In the data rows, the value 128 means zero.
Every row has a hidden score. How much higher is the second row's score than the first row's in each pair? 15 means about the same, 30 much higher and 0 much lower. The score is a weighted sum of the row's numbers plus the product of two more (or one squared), each taken from its middle value.
[109 108 108 111 131 108 172 137 206 104 140 104  95  97 178 121 148 131]
[ 94 157 111 132 106 144 116 104 180 112 122 102 125 112 150 113 114 158] -> 15
[146 124 162 126 105 153 125 200 165 174 129 125  89 130 159  94  99  88]
[204  93  39  68 122 140 100 133  90 160  82 161  87 111 102 107  64 108] -> 21
[ 94 128 178 128 103 101 116 128 163  89 156 108  85 131 117 123 170 149]
[113 138 166 118 138 156 143 154 123 127 140 125 128 107 129 108 138 148] -> 10
[141 142 179 160 180 106  81  79 113 192 168 114 124  87  89  99  92 123]
[118 136 139 130 173 148 129 116 111 126 191 105 116  73 137 124 129 142] -> 18
[ 89 194 122 160 155 142 108 115 135 108 147 118 135 130 160 146 127 129]
[136 159 139 126 159 137 120  93 135  90 176 114 154 159 115 156 135 128] -> 11
[115 101 123 117  95 110 160 147 138 146 103 147 142  93 173 133 133 140]
[134 131 137 103 107  89 127 162  94 149 118 127 135 142 104 148 115  70] -> 15
[149  99  94 123 107 117 148 127 108 172  92 126 131 156 130 127 104 126]
[105 147 106  93 125 124 107 128 130 137  76 116  60 124 107  77 120 119] -> 20
[127 129 112 150 100  96  95 145 108 111 116  84 163 113 114 120 114 142]
[130 130 131  93 184 129 154 123 156 174 121 122 130 142 125 149 128 102] -> 16
[ 42 154 118 140 100 158 149 139 116  95  69 119 130 128 142 185 142 168]
[180  95 108 114 131 176  91 143 112 132 124 140 133 129 144 128  85 107] -> 15
[136  98  92 113  77  79 125 153  83 134  73 122 133  96  83 122 126  95]
[ 89 117  84 117  99 144 169 166 136 130 102 109  83 149  75  98 154 120] -> 20
[117 171 138  63 125 170 152 180 104 154  69 111  69 111 107  82 142 150]
[118 156 136 127 144 134  87 159 103 146 100 107 141 137 124 148  89 126] -> 10
[132 129 147 148 128  85 124 109 142 103 147 139 134 102 157 110 122 157]
[122 105 136 132 124 122 127 155 124 152 116 127 139 150  87 106 128  99] -> 14
[134 103 201 196 154  92 116 127 115 170 174  82 105  61 135 121  69 107]
[ 84 172 134 153 134 105 175  81 141  98 157 120 133 166 182 142 209 169] -> 16
[120 131 135 144 102  82  99  90 118 137 156  96 146  80 123 134 133 109]
[142 101 113 129 152 139 113 164  99 162 100 106 119 156 114 154 142 167] -> 18
[ 91 123 192 141 106 143  91  96 166 109 158 134 141 136  85  81 171 192]
[130 188 165 244 110  93 148 108 155 106 186 142  89 112 176 157 193  94] -> 4
[128 159 100  93  76 131 197 121 126 127  93 148  93 152 127  90 120 116]
[117  92 134 124 114 140 112 143  53 106  86 130 159 174 121 166 107 110] -> 23
[ 66 175 167 148  83 100 103 102 141  99 138 159 177 132 151 189 136 142]
[117 115 123 119 121 148 120 119  90 128  88 131 146 121 105 164  71 101] -> 21
[118 142 161 113 174  87 172 133 143 190  76 177 102 163  98  87  83 158]
[ 83 161 134 101 133 142 159  88 132 120 143 116 140 129 183 135 151 143] -> 11
[ 93 122 123 108 119 118 135  85 163  71 172 107 204  64 101 182 167 165]
[128 110 133  52 177 120 160 110 150 144 109  97 108 124 138 138  63  95] -> 22
[124 159 117 154 122 105 138 116 137 136 109 162 115 133 156 121 107 102]
[169  71 147 171 105 123 152 118 158 142 161 126 110  97  80  75 152  89] -> 10
[120  88 122 137 139 108  96  95 155  92 159 164 174 135 128 162 179 127]
[186 171 152 148 184 100 176 130  86 145 150 119  92 125  77 102 102 105] -> 12
[101 103 152 161 130 163 131 106 161 136 150 102 128 127 135 168 146 114]
[138 136 122 162 156 141 131 104  87 184 117 168  85 146 134  75 161 119] -> 24
[129 135  85 139  39 127  94 133 117  81 123 156 144 155 168 135 104 130]
[131  84 117 132 127 120 133  91 150 108 125 132  94 131 112 128 158  83] -> 18
[131 131 147 174 143 109 111 116 100 123 134 109 159 147 136 163 116 125]
[ 89 163 117  52 113 173 107 139 156 124  90 144  25 103 104  84 102 105] -> 25
[150 136 142 126 137 159 130 125 160 130 145 112 120  52 115 121 147 170]
[106  98 110 150 123  99 172 165 106 148  64 222 134 191 139 135 141 117] -> 18
[127 112 158 125 133 146 113 110 129 165 134 122 138 140 106 132 145 178]
[159 130 106  89 123 162  93 139  81 172  61 129  99 138 104 139 102 138] -> 14
[122 186 142 104  84 152 149 174 139 139 106  79  66 111  92  88 134 107]
[127 149 100 125 158 117 142 156 112 149  80 154 138 151 184 141 106 143] -> 19
[145 129 119  70 133  99 178 162 105 157  94 154  87 160 150  53  83 129]
[ 60 146  85  57 103 146 178 115 144  82  86 160 118 129 174 199 101 181] -> 12
[ 67 122 130  97 130 131 147 107  95 165 113 150  86 160 139  72  70 127]
[ 53 105 147 151 113  52 186  50  95  65 143 115 123 117 212 190 145 107] -> 12
[164 131  80  62 157 160  99 134 117 143 133 141 105 168 107 140  73 121]
[175  61  68  96 108 121 135 204 107 136  83  96 120 146  94 101 129 143] -> 9
[126 114  86  48 144 150 149 144 132 146 118 134 134 128 139 149 137 100]
[126 192 111  80 164 117 186 127  94 177  75 167  91 157 130  74 109 131] -> 20
[112 107 188 140 147 162  88 116 182 163 138 135  99 133  70 129 170 158]
[158 129 101 168 151 160  97 138 108 132 167 123  95 112  68 110 153 104] -> 12
[145 118  99 121 117 141 183 150 166  98 138 101 139 128 177 104 121 153]
[113 116 163 128 139 134 114 149 129 161 105 135 144 115 121 102 112 113] -> 19
[170 116 115 107 158 128  41 136  95 159 163 159 154 161  63  82 139  36]
[167 155  68 124 119 218 119 174 131 206  86 170  81 156  90  37 102  78] -> 17
[119 149 142 132  99 136 107 111 134 121 146 132 128 104 119 144 154 147]
[ 86 149 119 117 137 108 135  86 203 104 164 106  92  77 172 108 135 115] -> 18
[ 79  96 179 162 122  94 143 142  86  96 131 110 174 138 129 165 111 186]
[103 114 146 145 113 132 124 120 123 120 158 102 124 131 102  87 133 152] -> 12
[152 148 119 133 118 150 151 124 128 124 106 108  87 164 108  81 113  98]
[190 149 157 131 151 191 155 149 135 141 123  97 121 143  89  39  69 129] -> 15
[163  86 111 136 123 142 117 134 102 134  94 135 150 167 121 136  88  73]
[128 108 138  98 204 131 165  86 114 154 126  76 108 128  93 125  55 168] -> 21
[111 141 153 187 124  86  76 133 141 131 133  85 115  93 111 122 149 139]
[ 81 149 131 160 135 141 139 124 111 188 112 135 111 176 121 172 125 124] -> 21
[188  88 103 113 126 148  60  97 132 104 157 189 166 157 128 189 135 111]
[122 132 138  92 136 117 173 125  98 149  99 124 128 155 128 100 152 142] -> 15
[204 149 140 134 130 140 104 131  84 149 135 112 136 133 145 143 119 159]
[182 128 112  94 197 167  43 170  80 167 116 164  96 141  59 126  32  58] -> 23
[145 146  80 175 123 112 168  95  94 176 138 125 143 158 156 156 114 123]
[ 91 129  88 137 132  94 129 181 146 131 127 166 143 118 125 118  80 140] -> 16
[134 109 149 106 132 140 123 110 156 157 125 142 132  79 104  99  94 126]
[108 135 195 136 102 105 134 136 131  91 106  97 186 125 156 160 153 159] -> 10
[143 115 107  86 151 130  95  90 133 114 172 147 154 154 117 150 158 165]
[112 101  94 141 140 137 151 132 161  98 123 142 161  95 152 188 131  78] -> 13
[108 111  91 114 172 129 163 143 107 134  96 154 124 131 179 137 114 111]
[ 60 156  69  79  89 132 128 150 126  93  51 164 117 114 156 182 115 145] -> 9
[144 126 143 161 105  88 165 117 179 149 147 138 108 111  98  83 198 110]
[108 118 169 198 122  97 149 106 172 139 168 106 141  85 105 105 189  99] -> 21
[148 153 105 133 148 109 139 107 126 156 166 135 175 157 128 126  99 118]
[ 85 124  48 114 158  78 141 179  93 165 113 141 111 165 135 137 103 117] -> 23
[109 109 116 105 109 125 153 138  90 124  84 153 149 139 133 153 132 157]
[132 132 140 166 160 113 106 145 153  89 152 154 108  94  99 141 148 151] -> 10
[143 104  75 122 128 151 126 174  75 133  95 133 121 114  64 125  75 121]
[ 47 153 126 125  95 110 128 154 116  76  83 132 125 107 152 172 146 172] -> 16
[113 142 179 132 129 128  86 143 176  78 161 114 110 104  90 116 171 133]
[125  86  95  57 112 165 163 131 167 120 103 145 150 105 172 137 118 142] -> 12
[144 130 114 109 154 160  96 148  81 132 108 122 106 171  76 141  75  83]
[103 100 101 102  92 118 172 130 148 117  98 120  82 119 170 118 135 126] -> 13
[171 186  74  90 175 193  84 160  65 164 113 124 144 139  63  93  70  74]
[128 104 133 119 105 134 117 194  99 132  89 123 107 113 129 142  80 114] -> 17
[111 128 159 136 160 116 159 118 104 170 152 111 108 167  83 110 102 178]
[157  58 137 102 155 103  48 183 140  83 173 126 133  62 130 168 146 114] -> 9
[115 143 154 168 135 118 181 122 167  84 142  92  84 104 187 143 122 134]
[110 147 137 203  54  54  95 169 143  86 111 175 149 156 126 104 121 158] -> 11
[114 114 141 112 169 139 151 117 168 115 134 112 124 105 145 128 195 139]
[183 102 198 137 125 179  95 108 187  87 120 130 158  96 120 125 135 166] -> 11
[153 128 123  77 113 156 142 144  93 132 113 137 145 138  89 137  73 134]
[142 117  94 186 139 125  96 120 140 133 143 106 125 125 132 108 116 113] -> 16
[113 132  95 131 179  65 174 198  65 136  66 169  84 123 150 170 116  56]
[ 70 119  69 130 116 111 179 102 218 105 147 113 120  98 178 137 153 151] -> 19
[115 149 157 140 116 175 126 146 142  84 122  93 115 105 140  66 194 113]
[118 114  96 107 130 126 123 104 107 116 154 151 134 124 112 144  81 144] -> 18
[101 122 129 145 148 113 125 143 153 117 145 134 161 130 161 164 153 120]
[136  88 143 117 104 105 161 147 167 126 120 141  98 155 108 115 174 145] -> 18
[118 109 112 163 151 108 123 139 116 136 130 145 148 148  99 100 177  90]
[142 161 174 139 160 169 146 134 170 108 105 140 135 115  97  77 102 164] -> 15
[125  90 122 118 140 113 147 116 138  99 105 134 179 140 125 175 144 139]
[118 109 168 133 137  91  77  96 109 136 141 106 153 168  80 113 140 128] -> 19
[110 121 136 137 158  98 100 134 139 123  86 169 150 129 157 148 127 128]
[182 116 149 176 137 108 143 152 113 150 137 116 135 125  99  95 130  87] -> 8
[156 135 165 127 134 138 137 180  95 115 109 130 110 179 114 128 115  83]
[142 106 133 154  90  95 150 126  86 112  69 144 177 116 132 155  91 140] -> 13
[128 136 146 195 167 110  51 143  99 117 124 138 146 151  84 141 132 108]
[146 152 154 147 104 152 138  85 134 149 144 144 157 117 125 212 105 157] -> 8
[136  92  73  83 173 206 100 157 118 129  73 184 108 130  96 105 124  95]
[112 118 104 137 161 105 102  92 134 117 185 135 195 139 131 166  88 169] -> 5
[146 171 131 168 181 178 138 139 107 141 134 155  99 120  77  92 114  94]
[ 65 148  97  95  84 141 165  97 143  97  67 151  92  94 176 165 128 165] -> 9
[126 117 108 156 153 143 129 130 142 116  97 158 153 167 118 133 123 139]
[138 168 135 112 178 168  62 131  79 115  71 122 107 148  56 134 108  92] -> 16
[157 107 137 171 132 171 109 167 123 226  93 125  78 135  71  49 114 113]
[208 101 125  78 123 142  90 162  95 147 151  94 128 141 126  88 141 115] -> 17
[ 96 154  69 117 105 113 160  74 252  90 170 136  75  40 242 140 168 159]
[101 124  99 145  88 149  64 131 158 122 106 110  92 162 131 101 139 132] -> 13
[134 105 124 146  99 158 133  17 143 159 186 117 170 113 149 146 135 155]
[114 185  96  21  93 163 124 167 170 143  86 120  65 134 123  88 145 146] -> 22
[148 146 101 114 127 159  99 115  97 151 137 125 144 140  98 137 100  89]
[139 166  95 160 142  96 165 108  92 148 118 144  79 126 165 118 126 104] -> 25
[ 51 144  76  98  82 165 197  89 167  83  52 149  82 155 201 177 116 199]
[130 110 137 168  80 122  85 130 129 136 158 130 161  84 142 178 160 112] -> 10
[132  79  94 127 180 130  95 101 146  94 172 175 176 144 143 164 168 138]
[121 126 103  98 115 113 196 131 134 120  87  89 155  98 159 132 109 132] -> 6
[140 173 111 168 149 124 131 152 124 141 152 129 123 139 111  92 126 118]
[143  86 110 122  94 151 122 140 133 153 121 158 113 114 109 137 141 125] -> 17
[177 192  99  60  95 210 159 148 138 159  94 155   8  93 130  74  95 136]
[ 96 124 147 183 111  90 147 148  86 120 101 137 161 141 141 143 161 184] -> 16
[139 127 107 126 107  96 167 121 154 116 142 148 156 105  95 108 153 100]
[132 142 114 134  94 123 168 170 121 141 109  96 122 165 173 120  87 135] -> 12
[100 115 127 144 154 178 105  61 117 175 185 100 177 118 135 132 161 114]
[104 154 101 145  36 136  53 178 128  46  94 148 164 130 147 137 174 212] -> 15
[159 101 163 143 132 140 136 119 123 123 141 103 123 128 145 131  90 128]
[135 126 120 123 152 149 155 130 138 204  94 100 101 151 135 105 141  75] -> 13
[142 106  74  85 119 177 104 157 103 132 102 182 144 155 139 133 101  97]
[109 129 128 124 104 166  64  54 153 136 135 121 123 135 152 125 157 172] -> 12
[140 145 187 134  37 158  95 166 153 106 134 112 114  68 138 171 204  92]
[131 137  90  92 128 119 166 143 138 116  83 130 156 165 156 118 113 106] -> 15
[111 115 132  98 173 170 196  62 162 148 150  81  65 118 193 111 129 129]
[182  75 110  71 134 160  90 193  37 151  69 139 131 156  82 108  58 103] -> 15
[185  75 184 188 115  86 131 121 138 135 137 164 136 134  92 114 176 113]
[126 135 135 171 125  91 105 109 137 136 117  94 180 105 103 126  85 179] -> 22
[117 164 168 100 166 119 123 115 127 148 126 124 139 127 136 134  98 151]
[138 102 113  94 125 141  99 120 140 125 148 124 173 108 142 170 139 121] -> 13
[105 139 160 199 131  79 117 127 116 135 109 120 146 109 120 158 154 127]
[131 176 139 145 113 162 163 156 123 142 107 136  84 175 103  73 137  89] -> 17
[ 98 154 112 169 116 131 164 115 194  91 133 124  85  99 184 120 127 156]
[ 44 175 108 163 131 139 178  45 210  83 166 115  99  87 232 157 211 162] -> 22
[149 185 117  55  89 160 152 157 128 110  78 164 110 179 122 125 146 113]
[100 109  80 155  44 106  98 182 107 109  97 132 174 149 120 141 121 185] -> 16
[ 91 153  83 104 149  62 200 176  79 144 110 108 126 149 120 135 122  58]
[125 153 165 113 160 105 156 106 148 120 135 105 118  98 110 108 119 132] -> 16
[143 108 143 125 193 116 108  86 112 120 180 122 178 106 133 208 181 168]
[152 121 136 118 166 108 116 172 138  64 128 162 124  81 102 135 120 106] -> 12
[167 138 158 141 109 152 134 122 140 161 126  85 131 168 114  93  78 135]
[126  82 185 139 160  91  98  97 112 171 153  99 105 105 116  89  75 121] -> 25
[176 122  91 118 150 114 101 181  94 127  95 171 102 167 133 145 107 104]
[129 111 141 112  31 131 149 161 138 102  99 146  51  99 132 145 145  78] -> 22
[122 134 162 115 120 135 137 154 170 120 152 106 103 122 120 149 149 126]
[144  86 111 133 159 104  99 115 144 113 158 142 213 150 158 160 145 149] -> 12
[157 155 160 136 140 165  69 170  63 139  74 164 156 116  58 135 108  88]
[128 147 106  94 156 136 118 102 133 117 167 148 175 138 151 135 149 125] -> 13
[104 108 126 117  88 150 123 142 132 126 103 151 108 167 165 165 130  93]
[117  78 183 179 151 100 118 119 108 161 160 114 153  95 108 121 107  92] -> 13
[137 133  86 117 151 142 141 174 116 117  99 114  87 165 150 138 134 120]
[130 175 113 124 177 146 127  87 138  70 176  90 166  80  94 154  99 181] -> 14
[137 171 124 129 130 166 115 158  99 155 134 113 128 123 110 115 126 123]
[122 136 141 146 159 134 128 111 150  98 127  93 101 123  78  66  60 170] -> 22
[136 107 118 121 122 164 104 121 121 160 115 113 199 137  97 128  91 109]
[123 164 122 164 160 144 118 134 142 143 157 136 157 136 142 124 152 135] -> 21
[145 106 120 117 130 152 145 121  83 110 155 139 135 121 184 131 114 163]
[112 134  99 143 134  95 137 126  98 141 136 123 120 164 153 136 151  96] -> 11
[111 129 107  80 117 109 127 114 161  64 156 116 127  97 177 153 119 144]
[109  83 150 136 148 100 111 141 114  75 201 115 111  44  64  76 143 119] -> 22
[113 128 103 157 106  80  85 161 129 153 121 123 139 134  81 116 118 132]
[147 117  82 119 123 193 106 200 140 201  97 110  99 172  80  61 121 110] -> 15
[108  87 104  87  47 168 105 131 129  88 122 177 176 144 166 144 143 150]
[135 141 136 133 132 113 111 130 127 122 126 169 115 116 135 148 112 100] -> 11
[ 55 132  74  83  65 101 206 111 151 119  44 143 100 123 208 171 119 174]
[159 123  95 136 165 164  84 163  54 144  99 136 124 130  85 150  85 118] -> 20
[170  87 119 138 107 186 105 129  81 178 119 162  84 115  81  66 155 100]
[144 105 133 106 134 138 124 162 131 162 177 132 133 101  76 106 156  81] -> 10
[167 142 129 149 123 139 151 161 120 115 168 179  99 131 128 101 150 124]
[121 159 147 105  46 182 178 159 186 136 106 129  94  95 122 131 151 135] -> 10
[105 129 107 165  54 111 103 142 117  72 121 156 160 174  97  98 118 204]
[117 130 103 129  58 150  52 148 157  89 117 157 180 143 142 138 138 186] -> 9
[125 111 177 126 152 126 123 140 161 115 107 125 147 112 113 135  90 165]
[128 150 160 159 134 170 104 144  63  82 120 141 140 166  85 185  77 160] -> 21
[123 101 149 111 134 161 142 122 118 129 158 126  82 177 135 132 200  86]
[139 180 183 156 123 111 146 120 128 144 195 106 124 117  94 145 147 148] -> 4
[138 128 107 150  75 143 123 114 113 144 141 106 171 169 132 155 177 165]
[114 105 157 142 125 128 101 101 133 154 167 129 134 112 121 134  93 168] -> 26
[158 155 136  98 162 124  70 132  62 198  81 132 121  99  78 105  78  77]
[124 157 121 147  84  82 177 100 128 112 104 102 156 101 190 149 144 176] -> 8
[117 100 135 139  56 146 142 117 165 100 118 173 116 140 200 141 146 132]
[128 118  91 102 105 110  93 112 151 153 119 109 162 129 152 137 130 138] -> 7
[178 142 160 117 142 114 133 133 100 108 139 124  56 147 117 115 165 125]
[145 127 157 130 152 140 150 152 148 110 156 148  95 112 127  98 131  94] -> 16
[ 99 118 144  95 134 143 140 129 143 120 155 134 127 115 166 143 100 144]
[144 128 138 123 124 105 139 126 112 133 129 187 125 141 113 154 119 109] -> 14
[116 176 188 120 176 146  90  83 119 122 136 147 150 146 110 137 131 131]
[119 129 133 119 140 157 184 145 113 154 122 131 100 163 138 106 144 108] -> 16
[119 147 111  83 141 126 153 131 119 138 102 130 109 147 137 134 134 152]
[106 133 180 198 145 121 126 106 110 129 177 101 159 147 124 162 127 108] -> 14
[ 42  97 147 173 108  74 130 119  87 135 111 180 154 106 190 172 129 121]
[148 130 142 112 183  85 158 143  93 178 159 107 122 187 118  98 142 128] -> 7
[165 114 120 123 150 171 120 133 103 153 145 144 125 163 117 117 110 132]
[113 148 123 134 116  84 171 106 145 134 104 126 164 123 170 167 117 160] -> 6
[ 89 122  81 127 114 104 169 160 102 139 102 121 101 124 143 125 111 159]
[135  64 124 109  79 133 165 132 134 160 109 160 118 104  98  97 104 119] -> 15
[155 138 137 131 210 131 105 171  74 164 120 129 115 112  83  81 139 100]
[103  94 165  94 168 150  87  97 170  71 200  73 177  69 124 188 126 103] -> 13
[ 64 166  94 129  88 120 190  67 255 122 162 136  68  87 217 157 187 136]
[116 158 135 105 140 135 118 129 139 104 116 122 119 113 124 110 162 139] -> 19
[116 149 147 123  96 160 120 128 101 185 121  95  85 100 110  70  98 121]
[114 139 143 137 107 131  59 104 117 127 181 136 144  50  82 112 108 136] -> 16
[124 127 139 130 146 102 101 116  68 113 134 127 182 142 123 120 143 142]
[170 110 178 175 122 137  92 107 112 133 170  84 153  76  98 152 150 110] -> 8
[ 98 142 102 113 102 169 143 142 102 119  77 114 114 127 135 146  93 137]
[122 115 109  89  53 173 118 150 159  92  99 153 165 121 207 156 132 126] -> 9
[144 100 155 141 114 133 127 141 106 138  87 126 138 119 101 120 150 115]
[146 173  92  85 140 117 148 139 133 134 120 125 127 136 183 147 175 120] -> 10
[135 107 154 152  83  98 118 125 116 124 141  96 108 134 139 108 163 140]
[127 124  80 132 112 128 125  91 161  93 136 130 148 195 138 145 157 153] -> 14
[161 142 129  92 165 160 116 152 129 174  97 110  95 164 112  57  53  73]
[117 124 119 117 135 116 109 178 146 145 149 127 150 136 117 160 144 119] -> 14
[170 105  42  54 133 141  91 149  51 167  65 121 128 180 116 140  84 100]
[ 86 113 161 162  61 175 152 126 131 108  67 132 120 121 128 156 104 140] -> 17
[126  42 104 178 148 118  89  76 159  95 188 136 220 152 145 158 144  82]
[103 143 165 182 133 132 111 120 129 104 153 142 144  92 128 102 174 111] -> 17
[120 109 198 155 142 121 170 164 115  83  92 121 125  81 109 129 102 117]
[119  98 105 107 121 160 166 151 104 124  60 128 127 126 133 181 107 131] -> 16
[117 110 146 111  91 176  53  72 146  99 158  74 162  89 124 100 121 211]
[131 137 175 109 170 119 112 127  83 133 110 140 131 126 119 169  96 141] -> 22
[117 157 112 128 132 124 141 130 124 115 103 131 139 128 154 152 134 127]
[135 138 134 129 186 138  74 123 111  93 220 130 178 102 123 143 154 148] -> 19
[154 130 133 143 137 151 117 103 151 124 102 162 113 186 128 141 172 171]
[123 194 112 141 129 118 147 180  88 135 114 154  85 177 130  93 139 117] -> 15
[132 106 154 148 120 106 143 159 136 149 105 142 100 165  68 108 187 128]
[ 96 198 107 129 134 103 105 143 116 156 130 139 135 141 142 126 133 126] -> 15
[146 186 135 159 105 191  92  99 180 118 136 127 177 101 117  74 103 222]
[141 118 116 117 184 165  77 131 105 173 124  94 134 174  96 114  90 132] -> 23
[136 161 128  95 204  92 172 133 121 138 127 120 127 125 108 104 108 123]
[147 140 121  91 158 133 168 106 118 140 145 162 129 155  96 105 154 158] -> 17
[140 116 108 122  67 168 129 102 138 109 117 158 156 173 182 135 156 143]
[ 82 137 107  87 115 111 151 126 103 132  96 131 129 162 130 158 118 127] -> 20
[111  80 150 154 142 107 129 143 133 165 133 139 119 131 100 128 160 102]
[107 140 152  54 119 112 105 135 173 118 139 135 145 137  88 114 138 161] -> 23
[ 91 112 115 111 120 157 150 125 138 129  78 164 104 144 117 163 114 138]
[121 132 158 139 117  90 142  87 153 133 147 112 116 123 124  98 121 116] -> 8
[177 120 135 124 115 180  91 169 150 134 135  85 110  94  78  83 124 126]
[137 106  98 145 140 153 121 111 146 109 123 122 125 143 129 129 114 117] -> 22
[158 103 117 119 159 104 154 138 176 142 185 114  93 111 125 105 134 115]
[151 149 127 134 114 131 144 124 106 145 122 177 108 171 141  93 126 138] -> 21
[106 102 149 146 132 126 154 132 141 135 130 101 127 129 134 126 136 120]
[132 176 105 139 126 126 151  64 111 146 128 209 142 188 191 168 170 157] -> 14
[135 174 100 105  82 150 101 146 149  99 134 101 143  99 137 141 203 126]
[138 147 143 114 121  91 131 134 136 102 147 118 155 125 143 161 106 158] -> 21
[164 146 143 148 111 129  69  58 158 110 139 104 157 109 163 120 121 207]
[ 95 109 169 128 166 166 107 146  79  99 110 104 141 151 118 138  82 114] -> 28
[ 97 152 145 100 148 109 183 168  90 113 135 102  86  95 102  85 155 101]
[157 162 162  91 122 135 121 140 110 148 128 112 113  86 106 140 121 113] -> 8
[154 159 100  64 155 177  86 167  55 139 131 151 125 182 101  99 108 103]
[136  95 102 138 116 113  79 107 159 110 174 117 156 104 110 140 148 124] -> 8
[ 95 137 129 138 160 108  84 112 111  86 165 137 158 100 116 172 163 168]
[ 96  89 156 164 102  85 128 110  94  80 111  78 166 128 140 192 105 167] -> 12
[125 136 130 102 110 145 144  92 105  97 108 153  97 111 164 177 132 126]
[180 126 105 192  81 164 110 112 125 119 167 110 178 123 145 167 168 101] -> 4
[133 115 192 130 121  95 173 125 123 143  83 141 161 142 148 154 156 159]
[104 113  76 117 153 155  99 140  96 140  95 156 111 126  71 149 104 108] -> 24
[157 102  79 124 151 102 173 237 100 110  70 202  81 171 117 174 130  35]
[109 136 115  86 104 140 183 173 170  93  78 123  71 130 133 134 106 127] -> 29
[111 113 136 150 123 163 106 111 211  91 177 122 126 105 159 118 157 145]
[100 162  71 110  77 178 177  86 252  97 170 100  85 120 202 148 134 146] -> 4
[134 100 153 135 166 116 123 129 156 115 161 117 123 100 122 134 126 134]
[135 113 128 184 120 139 108  78 142 104 171  82 153  93 128 134 128 102] -> 17
[110 160 117 119 113 114 147  93 160  77 153  98 154 112 186 136 151 167]
[128 135 131 145  81 108 189 115 184 158 180 104  84  90 142  89 139 115] -> 16
[157 119 166 150 127 146 120 142  94 122  99 130 167 148  96 116 118 126]
[128 153 162 147 181 123 155 129 127 107 148 114 104 127 161  71 121 171] -> 21
[157  42 122 109  96 142 120 134  93 123  83 144 110 128  94 109 154 123]
[154  68 121 123 130 134 109 102 143 153 101 131 138  95 170 145 121  80] -> 10
[117 146  91 113 127 129 149  84 201 101 160 169 124  85 157 133 151 124]
[129 134 142 118 154  95 177 110 159 145 117 116 139 169 137 144 138 123] -> 9
[118  89 112 160 122 154  67  52 148  37 194 154 193 112 127 199 135 128]
[159 125 125  59 151 196 110 130 103 176 102 144  84 146  64 102  82  82] -> 17
[111 140  81 164 113 165  49 186 130 134 107 137 139 182 107 132 122 119]
[122 113 131  94 100 141 141 134 152 111  98 174 135 155 162 186 139 167] -> 21
[186  58 101  65 116 147 141 167  79 132  82 111 122 142  88 104  85  95]
[127 107 141 154 100  98 169 153 110 125 108 121 144 111 136 125 151 156] -> 10
[172  76 110 105 111 120 153 203  92 149  91 114 161 112 101 112  70  68]
[151 146 119 127 156 157 143 170 179 155 111 109 111 139  75  59 102 141] -> 16
[142 145 122 145 142 193 128 174 141  97 113 121  75  95 107  98 116 138]
[123 148 131 128 157 140 108  98 143 131 180 161 188 163 136 154 119 154] -> 9
[160 170 184 106 129 121 144 137 113 142 136 108  89  86 115  89  81 176]
[110 121 106 152 180 118 107 102 102 158 147 163 160 129 115 152 160 161] -> 22
[125 119 156 165 125  97 115 134  80 124 136 123 141 124 120 156 170 161]
[106 156  87  85 145 174  93 139 105 109 109 127 111 134 118 171  83 150] -> 16
[143 155 146 105 109 102 145 141 111 113 126 111 145 167 127 146 121 118]
[152 130 112 104 187 168 140  87  80 161 181 130  76 131 125 116 171 110] -> 27
[137 122 105 103 101 120  67 157  72 134  71 116 172 159  82 144  91  88]
[ 92 134 141 114  92  86 149 101 195 105 138  76 111  96 186 130 156 154] -> 12
[143 141 143 113 153 155 166  84 140 127 124 135 133 134 106  59  94 139]
[103 105 136 125 155 144 174 102 103 162 141 148 108 105 104  82 106 145] -> 21
[127 161 108  72 164 150 105 135 100 131 113 144 136 129 126 127  74 115]
[191 125 121  53 135 175 145 140 102 119 109 128 135 127 144 146 111 112] -> 12
[127 118 150 110 177 122 121 152 148 162 145 138 139 108 125 120  88 159]
[129 126 121 141 153  88 143 107 113 104  83 130 183 141 176 174  90  83] -> 14
[156 125  97  76 157 108 171 114 109 109 104 140 102 142 152 103 100 128]
[158 111 167 126 126 132 126 149 134 126 141  95  95 104  91  98 105  78] -> 9
[152 101 123 158  84  84 137 130 144 142 130 154  96  65  92  98 126  95]
[158 163 147 146 143  79  73 110 123 139 175 131 175  53 106 143 154 112] -> 16
